rotation ticks, each row followed by its count of ticks:
The counts run from 0 to 799.
[-24   3   4 -20 -53 -43  13  16  18 -30 -30  16 -66  15 -31  56 -29  12
  -6 -33   9  16   2  24  -8  53   8  27 -20   2  -2] => 423
[-23 -25  12   8 -68 -41  17  23  -5 -12  -6  14 -65   7 -32  44 -42 -15
   3 -22  30  11  15  19 -15  53 -25  15  -1   9 -28] => 540
[-64   9   4  -3 -64 -20 -36   4   0  -9  10 -22 -56  -9 -31  35 -41  18
  -7   3  25 -13 -12  48  17  45 -21  21 -16  14 -23] => 552
[-59  15  -1 -14 -55 -22 -34  -3  20 -11  -4 -11 -55  -7 -33  47 -41  29
 -15 -14  13  -7 -24  40  16  45  -7  23 -26  15  -6] => 640
[-49   9   6 -24 -52 -32  -7   0  23 -22 -26  -1 -67   7 -19  58 -29  24
 -22 -36   7  18 -24  24   3  46   5  31 -29   3   6] => 193
[-56  17 -11  12 -55 -31 -22  23  16 -12   6 -12 -53 -18 -37  44 -45  32
  -9  -1  18 -26   5  42  11  44 -21  24  -5  11  -9] => 609
[-70 -10   4   8 -58 -20 -22   2  15   4  12 -19 -63 -19 -15  53 -38  19
 -26 -18  18  11 -26  21  11  41 -24  24  -8  15  -8] => 76
[-53  10  14   0 -65 -27 -23  13 -18 -18  20 -30 -60  -2 -22  24 -36   1
  -2  -1  32 -10  -4  41  16  42 -35  25 -11   3 -34] => 69
[-28  -1  18 -24 -62 -41  19  13   5 -33 -22   1 -71  20 -16  51 -26   4
 -10 -36  13  29  -7  10  -7  50  -4  31 -23  -6  -8] => 791
[-47   1  11 -26 -56 -27  -3  -2  20 -20 -21  -3 -69   7 -14  57 -28  17
 -21 -36   7  27 -31  12   1  48   0  27 -28   4   2] => 702
[-60  11  14   1 -66 -27 -22  10 -13 -17  22 -35 -63  -7 -18  25 -37   5
  -5   0  29  -5 -11  34  19  40 -37  25  -8   6 -31] => 719
[-59  -1  -6   0 -59 -30  -8  12  16  -6 -18  16 -65  -7 -27  58 -25  25
 -21 -13  12  20   2  41 -12  50   9  29  -8   4   3] => 221
[-27   0  16  -4 -71 -42   9  24 -20 -31  -7   3 -66  16 -30  30 -27 -10
   8  -7  28  10  20  37  -7  53 -14  25  -9  -6 -32] => 62
[-43  12   6  -1 -54 -33 -13  10  10 -19  19 -41 -57  -8 -24  36 -57  15
  -7 -23  23 -22 -19   9  26  39 -46  22 -19  15 -19] => 14
[-50   8   1 -23 -54 -28 -14   0  22 -19 -23  10 -63   5 -27  58 -28  24
 -16 -23   6  13 -18  37   0  50  10  27 -27   8   4] => 729
[-23 -20  19   8 -67 -39  10  21 -13 -13   7  -2 -66   5 -29  38 -44 -18
   6 -21  33   9   9  17  -5  51 -39  16  -2   8 -34] => 655
[-53  -8   1   3 -62 -33   6  16  11 -11 -18  18 -69  -2 -21  58 -20  15
 -20 -17  15  28   4  32 -17  50   7  31  -3   0   0] => 731
[-12  -4  20 -30 -63 -40   4   7  -3 -33 -20   7 -66  24 -34  40 -42 -12
  12 -31  23  10  -5  24  -1  53 -11  14 -30   8 -24] => 60
[-35   8   8  15 -58 -43  10  32  -5 -25  18 -31 -62  -4 -23  29 -45   8
  -4 -12  31 -14   8  13  11  43 -48  33  -1   0 -27] => 293
[-56  25  -8  -4 -46 -35 -10  14  29 -22  -5 -25 -56 -10 -20  49 -39  41
 -21 -20   9 -12 -12  23  15  43 -15  36 -17   1   9] => 696
[-39 -10   1  -3 -60 -36   7  19  14 -12 -24  22 -67   2 -29  61 -27  12
 -12 -23  15  21  10  35 -18  54   7  26  -9   3  -2] => 450
[-31  19  19 -19 -60 -40  -3  17 -12 -39   8 -39 -63  11 -19  23 -42   1
   7 -17  27 -10  -9  19  20  45 -38  27 -22   0 -31] => 377
[-59 -18  14  -8 -65 -25  -5  -2   6  -5 -11   3 -74  -1 -10  58 -23   4
 -22 -29  14  38 -24  18  -6  47  -6  25 -15   6  -6] => 420
[-46  -2  -6  -3 -46 -35   4  14  36 -13 -14  -3 -63  -7 -22  68 -43  30
 -25 -40   7   8 -16   5   0  46 -12  31 -14  10  10] => 390
[-21   5  10 -22 -60 -46  22  17  12 -35 -30   9 -66  19 -28  50 -31  10
  -6 -37  11  18   0  17  -9  53   0  28 -24  -3  -5] => 537
[-46   6   4  20 -61 -39  -1  30  -7 -18  23 -27 -60 -14 -24  30 -46  10
  -4  -4  31 -16  14  24  11  44 -47  28   2   3 -27] => 12
[-48   6   4 -27 -54 -30 -10  -2  23 -21 -22  -3 -65   7 -19  59 -29  20
 -20 -33   5  18 -28  26   3  48   4  28 -29   8   5] => 588
[-50  13 -14   1 -46 -32 -14  16  35 -11  -7  -7 -54 -14 -33  56 -46  41
 -18 -20  10 -15  -8  29   9  46 -11  28 -16  13   8] => 697
[-35 -21  10  -1 -57 -35  22  14  17 -10 -12   5 -71   2 -15  61 -35   3
 -17 -44  17  27  -7  -2 -10  49 -17  24 -10   7  -4] => 338
[-56  -5 -10   4 -53 -23 -20   6  31   3  -4   5 -56 -15 -37  61 -46  29
 -18 -18  14  -6 -11  33   3  51 -10  19 -13  22   0] => 303
[-65   6  -5  -1 -59 -26 -16   9  16  -7 -16   8 -62  -6 -27  56 -25  27
 -20  -9  10  16  -2  45  -5  48   8  30 -13   4   3] => 361
[-15  -9  24 -19 -62 -42  15  11  -5 -28  -6 -10 -67  21 -20  38 -44 -16
   4 -41  24  11 -13  -1   4  49 -30  16 -22   8 -30] => 428
[-17 -12  26 -11 -63 -40  15  16 -12 -26   2 -17 -66  15 -20  35 -42 -17
   4 -32  30  11 -10   2   3  48 -39  18 -17   6 -32] => 542
[-36  13  12   3 -68 -41   0  32 -17 -29   6 -17 -59   3 -31  23 -35   1
   7   4  31 -11  23  44   7  49 -28  29  -4  -4 -33] => 546
[-70  11   7   3 -65 -21 -32   6  -6 -12  17 -28 -58 -12 -23  33 -34  15
 -12   1  25  -6 -12  44  18  42 -23  27 -11   9 -23] => 693
[-29 -13  13   8 -68 -36  -2  18 -15 -16  13  -7 -61   2 -36  31 -49 -14
  11 -11  36  -7  13  25   3  51 -40  14  -3  11 -41] => 629
[-31   6   3 -24 -57 -38   7  11  20 -28 -31  12 -67  14 -30  57 -28  15
 -11 -31   8  17  -5  26  -5  50   9  27 -26   0   0] => 563
[-12  -4   7  -9 -59 -46  24  26   8 -27 -21  16 -63  15 -42  50 -41  -1
   6 -28  19   1  18  24 -11  57  -9  20 -14   4 -15] => 398
[-40  -3  16 -20 -61 -38  13   9   7 -26 -22  -2 -74  11  -9  55 -21   7
 -16 -36  15  33 -17  12  -7  45  -1  31 -22  -5  -4] => 281
[-45  -9  -7  -4 -51 -28 -12   1  34  -2 -15  15 -57  -8 -38  67 -45  22
 -16 -31  11  -1 -16  22  -4  50  -5  17 -19  22   4] => 277
[-26 -11  18   4 -67 -35  -5  18 -15 -15  10  -7 -59   3 -35  29 -48 -16
  12 -11  36  -8   8  29   4  51 -40  12  -9  14 -41] => 234
[-59   7   3  -5 -51 -24 -21   0  23 -10  10 -32 -58 -13 -16  49 -49  24
 -21 -27  15  -5 -35  13  20  40 -30  28 -21  16  -3] => 498
[-54 -14  17 -11 -66 -27   1   0   3 -12 -14   4 -76   4  -8  56 -21   1
 -20 -32  16  39 -19  19  -9  46  -4  27 -15   3  -7] => 280
[-14  12  20 -27 -65 -42   5  14  -9 -40  -8 -11 -61  26 -34  26 -40  -8
  14 -24  25  -5  -3  24   9  50 -21  20 -29   4 -34] => 289
[-38 -14  21 -13 -71 -35  11  10  -9 -19 -13   5 -75  12 -14  45 -20 -11
  -9 -25  21  38  -5  20 -14  49  -7  27  -9  -3 -19] => 509
[-40 -10  19 -16 -64 -34  14   8  -3 -24 -20   2 -76  11  -8  52 -20  -2
 -16 -32  16  38 -12  15  -9  49  -4  30 -14  -2 -12] => 395
[-41  32  -5  -5 -52 -38 -14  25  13 -30   2 -27 -54  -3 -34  34 -46  33
  -5  -5  22 -30   2  36  22  43 -24  31 -18   4 -14] => 353
[-51  17 -13  -1 -46 -33 -13  14  34 -14  -4 -17 -54 -16 -32  55 -50  42
 -20 -21  12 -18 -10  24  15  45 -17  30 -19  11   6] => 47
[ -9  -8   8   1 -62 -43  11  25  -1 -23  -5   6 -58  10 -46  39 -51  -9
  13 -20  29 -11  18  23  -2  55 -27  12 -11  12 -29] => 373
[-56   9   3   0 -49 -26 -17   6  20 -12  13 -36 -58 -12 -16  47 -53  25
 -19 -27  19 -12 -29  12  22  41 -36  24 -18  13  -9] => 638
[-25  -3  13   1 -65 -33 -11  19  -8 -17  11  -8 -56   2 -41  28 -56  -8
  14 -11  36 -19   8  32   8  51 -39  11 -13  19 -37] => 348
[-20 -10   4  -2 -63 -44  16  24   9 -19 -20  25 -63  11 -41  53 -39   0
   2 -26  21  12  17  28 -16  56  -5  17  -6   7 -13] => 284
[-40  34   2 -10 -55 -39 -13  22   7 -34   4 -29 -54   1 -31  27 -45  25
   0  -6  22 -27   0  35  23  45 -26  30 -21   3 -20] => 493
[-65  -1  -7  20 -56 -22 -23  16  15   2  16 -15 -56 -22 -30  47 -48  24
 -18  -5  22 -10  -5  33   8  43 -27  25  -3  15 -10] => 215
[-19 -17  11 -20 -57 -37   9   6  17 -18 -20  15 -65  14 -32  59 -46  -2
  -3 -46  15  16 -15   9  -4  55 -10  14 -24  18  -9] => 480
[-43 -23  14  -9 -66 -27  -5   1   2  -4 -14  21 -69   7 -26  57 -30  -6
  -9 -27  19  31 -13  28 -14  53   1  14 -12  13 -15] => 648
[-65  -2  -1   4 -61 -29  -2  15  12  -7 -14   5 -72  -8 -12  57 -18  25
 -28 -16  13  25  -2  33  -9  45   2  36  -3  -3   5] => 757
[-13  -5  25 -21 -62 -40  14  10  -9 -32  -6 -12 -67  20 -21  37 -42 -17
   5 -37  26  13 -12   4   4  50 -31  20 -22   4 -26] => 33
[-33   5  11  14 -62 -42  14  34 -12 -27  16 -28 -60  -3 -21  26 -44   2
  -3 -11  30  -9  14  16   9  43 -46  30   1  -1 -29] => 38
[-41   7  -1 -20 -56 -32  -4   7  23 -22 -30  13 -65   7 -31  58 -27  22
 -16 -25   8  15  -7  32  -3  51  14  31 -23   5   6] => 194
[-28   4  14   7 -66 -47  21  34 -17 -33   6 -16 -68   8 -19  27 -33  -7
   5  -9  30   2  20  20   0  46 -36  33  -2  -6 -31] => 318
[-52 -20  -1   2 -59 -23 -13   2  22   7 -10  18 -61 -10 -33  65 -39  12
 -17 -25  17  14 -15  31  -9  51  -6  13 -14  22  -4] => 673
[-49   6 -10  -2 -45 -32  -6  11  36 -12  -9  -8 -58 -14 -26  63 -43  36
 -23 -34   9  -5 -18  14   7  47 -15  29 -18  12  11] => 21
[-23  18  10 -12 -64 -41  -3  28 -10 -37  -2 -10 -57  15 -40  22 -40   1
  12  -3  28 -17  16  41   8  53 -23  25 -18   0 -33] => 150
[-46  14  -1  18 -61 -37  -5  33  -7 -20  14 -21 -55 -10 -31  27 -44  13
  -1   2  30 -19  19  38  12  46 -34  28   1   4 -28] => 266
[-55   6   1  19 -57 -34  -6  27   4 -16  23 -34 -60 -19 -19  34 -46  20
 -16  -9  27 -17  -1  18  15  41 -46  29   1   6 -22] => 522
[-32  11  13  -3 -66 -39  -2  27 -21 -32   2 -12 -63   9 -32  21 -35  -4
   8   4  31  -8  20  43   4  49 -23  25  -8  -2 -35] => 686
[-38   5   6 -25 -56 -36  -1   6  20 -24 -29   9 -67  12 -26  58 -28  16
 -14 -32   7  19 -14  28  -2  53  11  28 -27   3   4] => 703
[-17  -2  19 -20 -69 -39   1  12 -13 -28 -15  12 -62  21 -35  34 -34 -14
  12 -16  28  10   6  38  -3  55  -8  16 -18   5 -31] => 456
[-52 -17  -1  -2 -58 -21 -20  -1  26   4 -12  15 -59  -9 -35  64 -42  15
 -16 -23  15   8 -17  32  -3  50  -4  14 -16  22  -2] => 23
[-39  33  10 -12 -54 -41  -5  20  -2 -39   6 -41 -59   7 -22  25 -41  17
  -5 -13  22 -18  -5  25  24  40 -33  34 -21  -3 -22] => 97
[-48   2  -4  -8 -58 -33  -6  11  18 -12 -23  19 -64   1 -31  61 -25  25
 -16 -17   9  18   0  41  -9  52  14  28 -14   5   2] => 335
[-34   3  -2 -15 -55 -37   3  13  21 -22 -32  19 -65   7 -32  62 -29  21
 -12 -27   9  15   0  30 -10  52   9  24 -20   3   5] => 54
[-70  -6  -1  13 -55 -22 -21   7  15   4  17 -23 -61 -22 -18  51 -43  21
 -22 -16  20   4 -20  24  11  41 -30  25  -6  14  -8] => 216
[-71   7  -1   6 -57 -28  -7  11  14 -12  -4 -15 -68 -14  -7  53 -22  31
 -30 -12  13  19 -10  31   2  41  -8  39  -6  -3   5] => 783
[-17 -17   7   3 -64 -44  14  27  -2 -15 -12  16 -59   9 -42  45 -45  -9
   8 -24  28   3  20  24 -12  56 -20  13  -6   9 -26] => 399
[-17   3   9 -23 -59 -48  23  20  10 -36 -29   9 -67  21 -29  50 -32   5
   0 -32  16  14   5  18  -7  54  -2  28 -22  -2 -11] => 792
[-32 -16   6  -6 -53 -39  18  10  25 -10 -14   5 -70   3 -19  64 -41   8
 -18 -46  12  21 -15  -1  -8  50 -16  24 -15  11   2] => 224
[-38  12  23 -10 -65 -35  -4  14 -16 -30  15 -39 -64   8 -14  20 -39  -2
   1 -13  30  -3  -6  17  18  45 -42  26 -16  -1 -33] => 236
[-42   2  10 -24 -56 -35   3   3  17 -25 -24   1 -71  13 -14  57 -26  14
 -18 -38   7  28 -21  16  -2  48   2  28 -25   2   3] => 562
[-49  13   1  -8 -56 -25 -33   4  11 -14  10 -22 -52  -6 -40  35 -55  16
  -1  -8  22 -26 -13  37  22  46 -29  16 -22  20 -21] => 551
[-63   2 -10  16 -54 -26 -21  16  23  -2   4  -6 -54 -23 -33  51 -44  29
 -17  -4  19 -12  -1  39   8  44 -17  26  -3  15  -2] => 724
[-39  12   3  11 -63 -39  -1  31  -9 -23  12 -16 -56  -2 -34  26 -44   9
   4   5  32 -21  22  37   8  45 -34  28  -2   1 -28] => 11
[-64  16   7   2 -63 -22 -33  10  -6 -17  11 -27 -59  -8 -24  29 -36  15
  -7   5  25  -9  -8  48  18  42 -27  26 -12   8 -26] => 43
[-67  24   6   0 -57 -33 -12  17   5 -25  11 -43 -63 -10 -11  34 -32  28
 -20  -7  19  -6 -11  28  20  39 -30  40 -13  -4  -9] => 185
[-44  14   3  -4 -51 -28 -18   8  16 -16  16 -37 -55  -7 -24  39 -55  20
 -11 -23  20 -22 -24  14  25  41 -40  26 -20  17 -15] => 269
[-24 -11  26  -4 -68 -37  10  15 -19 -23  10 -20 -67   9 -18  29 -40 -21
   6 -23  34   8  -4  10   5  47 -40  20 -10   6 -41] => 261
[-62   1 -12  15 -54 -26 -22  14  24   1   6  -5 -53 -22 -33  53 -47  27
 -17 -10  18 -15  -4  37   8  47 -18  22  -7  17  -4] => 329
[-13   8  23 -25 -64 -43   5  13  -8 -38 -12  -8 -64  26 -33  29 -42 -11
  12 -26  25   1  -5  19   7  54 -19  19 -26   3 -30] => 34
[-51  14   1 -10 -51 -25 -24   1  23 -14   8 -29 -54 -12 -29  45 -54  27
 -13 -24  18 -19 -27  18  25  43 -31  22 -25  21  -7] => 779
[-10   5   8  -7 -57 -47  19  30   5 -36  -4 -14 -58  13 -38  34 -54   0
   8 -29  24 -18   9  10   5  50 -36  22 -14   6 -24] => 346
[-76   9  -3   6 -57 -27 -13  13  11 -11  -1 -17 -66 -13  -8  48 -22  31
 -27 -10  14  15 -10  35   5  41  -9  39  -7  -2   1] => 528
[-61  17   0  -9 -56 -22 -37   1  12 -14   2 -18 -54  -7 -33  40 -44  25
  -9  -4  19 -15 -17  45  21  44 -15  20 -23  15 -15] => 271
[-39  -9  -4  -7 -51 -30  -2   6  35  -9 -19  11 -60  -4 -34  69 -45  23
 -17 -39   8   7 -15  16  -4  52  -6  19 -22  20   5] => 391
[-31  -8  16   4 -69 -32  -8  20 -18 -15  17 -14 -60   1 -31  28 -50 -11
  10  -8  37  -8   7  28   9  50 -41  14  -9  14 -41] => 489
[-45  34   1  -8 -52 -38  -9  22  11 -35   6 -37 -55  -1 -22  32 -43  31
  -9  -9  17 -24  -5  27  21  42 -27  34 -18   1 -11] => 212
[-14   8  23 -26 -64 -41   0  12  -8 -37  -9  -9 -62  24 -35  29 -44 -11
  15 -25  27  -5  -3  25  10  51 -25  18 -27   7 -35] => 684
[-31 -10  23 -11 -71 -37  11  16 -18 -24 -12   5 -73  18 -21  39 -21 -14
   3 -18  26  29   6  30 -11  51 -10  26 -10  -6 -30] => 483
[-24 -19  11 -10 -55 -35  15   7  18 -13 -15   5 -70   6 -21  63 -40   2
 -13 -49  14  23 -20  -4  -7  51 -15  18 -20  12  -6] => 84
[-32 -20  19 -16 -71 -33   0   6  -5 -12 -17  22 -65  14 -32  49 -33 -14
   1 -26  22  26  -4  34 -12  54  -1  11 -18  14 -23] => 622
[-31  31  10 -19 -57 -42  -8  19  -2 -41   2 -31 -57  12 -30  23 -44  12
   7 -11  22 -23   0  30  22  44 -30  30 -23   0 -25] => 378
[-18  -7  27 -14 -64 -39  11  13 -10 -31   4 -22 -67  14 -19  32 -47 -17
   5 -33  31   3  -9   3   9  48 -40  18 -19   7 -35] => 797
[-52  21 -11  10 -54 -32 -19  23  15 -16   8 -17 -50 -13 -39  42 -47  29
  -7  -2  22 -28   9  41  15  45 -23  27  -9  10 -12] => 354
[-75  15   1   3 -59 -23 -29  10  -2 -13   9 -25 -58 -11 -17  39 -29  25
 -16   2  18   0  -8  47  14  41 -16  33 -10   3 -13] => 158
[-28 -14   6 -13 -51 -34  10   5  28 -11 -19  11 -66   4 -30  66 -45  11
 -13 -46  10  15 -22   6  -5  51 -10  20 -23  13   1] => 365
[-56  14   0 -22 -53 -25 -21  -1  24 -20 -15  -6 -60  -3 -26  55 -33  30
 -21 -24   7   6 -27  31  11  47   1  25 -27   8   2] => 219
[-37  11   8  14 -63 -41   9  35 -15 -26  14 -21 -60   0 -22  26 -38   4
   2  -1  32  -9  23  31   5  46 -37  32  -1  -6 -30] => 292
[-14  18  18 -23 -63 -41   0  18 -11 -43  -7 -17 -61  22 -33  26 -43  -2
  16 -17  26 -11   3  29  13  49 -23  24 -25   2 -29] => 149
[-30  11  10   0 -67 -42   3  30 -18 -31   2 -10 -59   9 -34  24 -37   0
   9   1  29 -11  24  43   4  50 -25  25  -4   0 -35] => 291
[-41  -4  16   2 -69 -27 -14  15 -19 -17  20 -18 -61  -1 -26  25 -45 -10
   7  -4  37  -7   0  33  12  44 -39  16  -9  10 -40] => 349
[-53  20 -12   0 -46 -32  -8  18  30 -21  -2 -23 -59 -11 -21  53 -42  41
 -24 -23  12 -13 -12  21  15  41 -18  35 -14   6   7] => 301
[-24 -22  12  -2 -57 -42  23  16  14 -16 -13   5 -69   6 -18  58 -40  -1
 -11 -47  18  26  -8  -4  -9  50 -21  24 -13   7  -7] => 593
[-62   4  -9  20 -55 -25 -20  21  13  -6  16 -16 -55 -23 -30  45 -45  28
 -13  -3  25 -18   3  36  11  44 -28  24  -2  13 -13] => 355
[-57   9  -8   2 -47 -33   1  16  33 -15  -9 -18 -65 -13 -13  61 -37  38
 -30 -29   8   4 -14  11   6  42 -15  36 -11   4  12] => 275
[-12   4  23 -28 -65 -41   3  11  -8 -34 -10  -6 -65  24 -31  34 -45 -12
  12 -28  24   1  -5  18   5  53 -21  17 -30   7 -32] => 429
[-58  18  13  -4 -63 -30 -15  14 -13 -27  17 -41 -64  -3 -10  26 -34  12
 -10  -7  27  -4 -12  28  23  39 -39  33 -13   1 -25] => 465
[-44 -18   1   8 -63 -36  12  20  12  -6 -16  21 -70  -4 -24  63 -29  10
 -15 -23  17  24   8  28 -19  53  -1  27  -3   5  -3] => 196
[-35  -5  20   2 -69 -32 -12  14 -15 -16  14 -16 -58   3 -32  27 -46 -14
   9  -6  36  -9   5  29   8  48 -39  14  -9  12 -41] => 94
[-38  -7  -5  -6 -49 -32  -1   7  36 -10 -19  10 -60  -2 -35  68 -46  25
 -18 -36  10   5 -13  17  -4  52  -3  20 -19  16   7] => 786
[-50  14   7  -6 -63 -25 -33   6  -1 -17  12 -21 -53  -6 -37  30 -49   9
   1  -2  27 -21  -7  45  21  45 -27  18 -19  17 -28] => 42
[-53 -19  14  -7 -65 -25  -4   2   2  -7 -14  12 -70   3 -17  55 -24  -1
 -16 -25  18  36 -15  30 -11  49   0  20 -14   7 -10] => 139
[-50  15   6 -10 -56 -26 -35   5  10 -16   9 -22 -50  -4 -38  33 -52  18
  -2  -9  22 -24 -17  38  24  44 -27  19 -24  18 -22] => 156
[-60  13   2  -8 -56 -19 -40   2  13  -9   7 -16 -54  -9 -35  40 -46  22
  -8  -4  19 -15 -18  45  21  45 -17  20 -24  18 -16] => 666
[-54  16  -9  17 -58 -34 -17  27   4 -12  12 -18 -52 -15 -35  34 -44  23
  -6   0  27 -24  13  40  12  48 -32  26  -1   7 -18] => 240
[-36  33   7 -16 -61 -40 -12  21   0 -42   3 -30 -56   6 -34  24 -45  17
   6  -5  22 -26   1  35  24  45 -28  30 -24   0 -22] => 633
[-70  -9   1  11 -56 -21 -17   4  17   3  11 -22 -63 -21 -15  53 -39  22
 -26 -22  17   7 -25  19   9  41 -26  27  -7  14  -3] => 471
[-50 -14   1   9 -60 -36  12  18  14  -6 -16  10 -70  -7 -16  62 -24  14
 -24 -27  14  29   2  20 -13  49  -3  34  -1  -1   2] => 477
[-42  12   3  14 -65 -36  -3  33 -14 -25  12 -19 -58  -3 -31  26 -40   9
   4   4  32 -15  20  39   8  47 -30  28  -1  -2 -29] => 406
[ -6   7   8  -7 -58 -50  19  30   4 -37  -3 -12 -58  13 -39  35 -51   3
  12 -26  27 -17  14  12   8  52 -35  23 -15   3 -22] => 741
[-34  13   6   8 -64 -42  -1  32 -13 -28   9 -14 -58   3 -34  24 -40   5
   8   2  31 -16  23  40   6  50 -29  28  -5  -2 -32] => 151
[-61  14  -1 -16 -53 -23 -30   2  21 -17 -13  -6 -58  -2 -28  52 -35  30
 -17 -16   9   0 -20  42  11  47   3  27 -24  11   1] => 105
[-34 -20   6   9 -64 -40  21  23   2  -9 -13  18 -69   0 -22  56 -31  -1
 -11 -28  22  25  10  18 -18  52 -10  25   4   2 -10] => 706
[-61  -6 -10  12 -55 -22 -23   9  24   5   2  -1 -56 -22 -33  56 -45  24
 -19 -13  17  -6 -11  37   4  46 -16  17  -8  20  -5] => 189
[-29   1  22  -7 -72 -40   7  26 -23 -31  -3  -4 -67  12 -26  27 -28 -12
   7  -6  32  12  18  36  -2  49 -19  26  -8  -5 -36] => 712
[-69  16   9   4 -63 -25 -23  11  -9 -21  17 -34 -63 -10 -16  28 -31  15
 -11  -1  25  -4  -9  39  16  40 -31  30  -9   1 -23] => 184
[-40   2   9 -24 -55 -38   7   5  18 -25 -26   0 -69  13 -14  59 -26  16
 -19 -34   7  27 -17  16  -3  51   2  33 -25  -2   1] => 167
